Here are some points, each followed by its number:
[0.00 0.00 0.00 1.68 0.00 0.00 0.13 0.00 0.00 0.00 0.00 1.46 0.00 0.82
 0.00 0.05 0.59 1.42 0.00] 0
[0.00 0.50 0.00 2.87 0.00 0.00 0.93 0.00 0.00 0.00 0.00 1.07 0.00 3.20
 0.41 1.31 0.42 0.64 0.00] 1
[1.95 3.11 0.00 0.00 0.04 0.02 0.00 0.00 1.29 1.79 1.48 0.00 2.03 0.70
 0.57 0.00 3.16 0.00 0.00] 2
[0.09 1.46 0.00 0.17 0.06 0.39 0.00 0.00 0.55 0.00 0.58 0.00 0.00 2.36
 0.00 0.00 0.00 1.50 0.00] 3
[1.70 2.64 0.00 0.00 0.00 0.11 0.80 0.54 0.00 1.39 0.65 0.49 1.53 0.00
 1.41 0.00 2.26 0.27 0.60] 4
[1.04 0.05 0.00 1.67 0.92 0.05 0.22 0.00 0.29 0.19 0.20 0.43 0.00 1.46
 0.00 1.24 0.00 0.00 0.00] 5
[0.87 0.00 0.00 0.05 0.77 0.00 0.00 0.00 1.54 0.00 1.64 0.91 0.00 3.45
 0.00 0.84 0.00 0.00 0.00] 6
[0.00 0.00 3.16 0.00 0.00 0.00 1.21 0.00 0.42 0.00 0.00 0.46 0.00 0.00
 0.69 1.49 0.00 1.20 1.52] 7
[2.40 1.76 0.00 0.00 0.11 0.00 0.00 0.00 0.38 1.36 2.18 0.00 2.09 0.00
 0.00 0.00 1.83 0.00 0.00] 8
[1.15 2.00 0.00 0.00 0.00 0.00 0.61 1.00 0.00 1.75 1.00 0.66 0.29 0.79
 1.64 0.00 1.67 0.00 0.00] 9
[0.00 0.00 2.50 0.00 0.00 0.75 1.93 0.35 0.22 0.00 0.00 2.04 0.14 0.00
 1.71 0.00 2.78 0.94 0.00] 10
[0.83 0.15 0.71 0.12 1.39 0.00 0.33 0.00 1.47 0.43 0.07 0.00 0.00 1.58
 0.00 0.53 0.00 0.11 0.00] 11
[0.00 0.00 0.00 0.00 1.84 2.15 0.00 2.47 0.00 0.00 0.00 0.00 0.12 1.52
 0.00 0.00 0.00 0.98 2.76] 12
[0.00 0.00 0.00 0.00 0.86 1.44 0.00 0.86 1.00 0.00 0.84 0.74 0.95 1.41
 0.00 0.00 0.00 0.44 0.00] 13
[1.37 1.10 0.00 0.00 1.08 0.00 0.00 1.09 0.00 2.26 1.17 1.25 2.11 0.00
 1.00 0.33 2.45 0.00 1.54] 14
[1.70 0.64 0.00 0.74 0.68 0.00 1.69 0.00 1.30 2.09 2.79 1.10 1.51 0.16
 0.17 0.00 1.76 0.66 0.00] 15
[0.00 0.00 0.00 2.15 0.00 0.00 1.90 0.00 0.00 0.00 0.00 0.00 0.00 1.53
 0.81 1.74 0.46 1.06 0.00] 16
[0.00 1.33 0.27 2.16 0.06 1.72 3.10 0.00 0.00 1.45 0.00 2.08 1.71 0.00
 0.88 1.90 0.66 0.00 0.00] 17
Which point above is nearest to each new point by angle? Its number follows each.
[0.00 0.00 0.00 0.00 0.00 1.01 1.00 0.00 1.47 0.00 0.76 2.34 0.87 0.72
 0.00 0.06 0.70 3.50 0.00] >> 0
[0.00 0.00 0.00 0.00 1.06 0.51 0.00 1.09 0.86 0.17 2.23 0.71 0.98 0.60
 1.01 0.00 0.24 0.16 1.07] >> 13
[0.00 0.00 0.31 2.07 0.62 0.94 1.56 1.17 0.00 0.00 0.00 0.00 0.00 0.50
 0.59 0.00 0.00 1.18 0.00] >> 16
[0.00 0.00 0.00 0.00 0.00 0.15 0.00 1.34 0.00 0.00 0.00 0.00 0.00 0.00
 0.00 0.00 0.00 1.40 0.43] >> 12
[1.43 0.00 0.00 0.81 1.14 0.00 0.00 0.00 1.56 0.30 1.74 2.12 0.00 0.75
 0.00 1.15 0.00 0.00 0.00] >> 6
[0.00 0.00 1.01 0.98 0.00 0.77 0.83 0.00 0.00 0.00 0.00 0.00 0.00 0.00
 0.06 0.09 0.00 0.82 0.79] >> 7
[1.26 0.53 0.00 0.00 1.23 0.00 0.00 0.00 2.23 0.22 1.87 0.00 0.00 0.23
 0.00 0.07 0.00 0.00 1.73] >> 11
[0.00 0.00 0.39 1.66 0.00 0.43 0.26 1.02 1.00 0.00 0.00 0.75 0.00 1.34
 0.76 0.00 0.00 0.00 0.21] >> 1
[0.00 0.00 1.87 0.70 1.23 0.00 0.82 0.00 0.00 1.41 0.15 1.58 0.00 0.00
 0.00 1.65 0.00 0.89 0.00] >> 7
[0.71 2.01 1.18 0.00 0.00 0.00 0.00 0.00 1.70 0.00 0.53 0.00 0.00 0.00
 0.21 0.00 0.08 2.53 2.70] >> 7
[0.00 0.00 1.65 1.52 1.19 0.70 0.00 2.25 0.00 0.00 0.00 0.07 0.00 0.16
 1.99 0.00 0.00 0.00 1.65] >> 12
[0.88 2.15 0.98 0.00 0.00 0.00 0.00 0.00 1.97 1.24 0.56 0.00 0.04 0.00
 0.00 0.00 1.86 1.84 0.00] >> 2
[0.36 0.00 1.53 0.00 0.79 0.00 0.00 0.00 1.92 0.16 0.30 0.00 0.00 0.46
 0.82 1.54 0.00 0.00 1.69] >> 7
[0.00 0.00 0.00 0.00 0.00 0.00 0.00 0.12 0.00 0.00 0.00 0.45 0.00 0.00
 0.00 0.11 0.23 2.01 0.61] >> 0
[0.00 0.00 0.69 0.47 0.03 0.00 0.00 0.59 0.00 0.00 0.00 0.00 0.00 0.00
 0.00 0.00 0.00 0.83 0.20] >> 7
[0.96 1.88 0.00 0.00 0.00 0.03 0.00 0.00 1.19 0.28 0.00 0.00 0.09 0.34
 0.36 0.00 0.87 0.00 0.00] >> 2
[0.00 0.50 0.40 1.30 0.00 0.00 0.89 0.00 0.00 1.45 0.00 2.11 0.00 0.00
 0.00 2.18 1.00 0.28 0.00] >> 17
[0.00 0.00 1.10 0.00 0.00 0.00 0.28 0.00 0.04 0.00 0.09 1.32 0.00 0.00
 0.00 1.30 0.00 2.23 1.00] >> 7
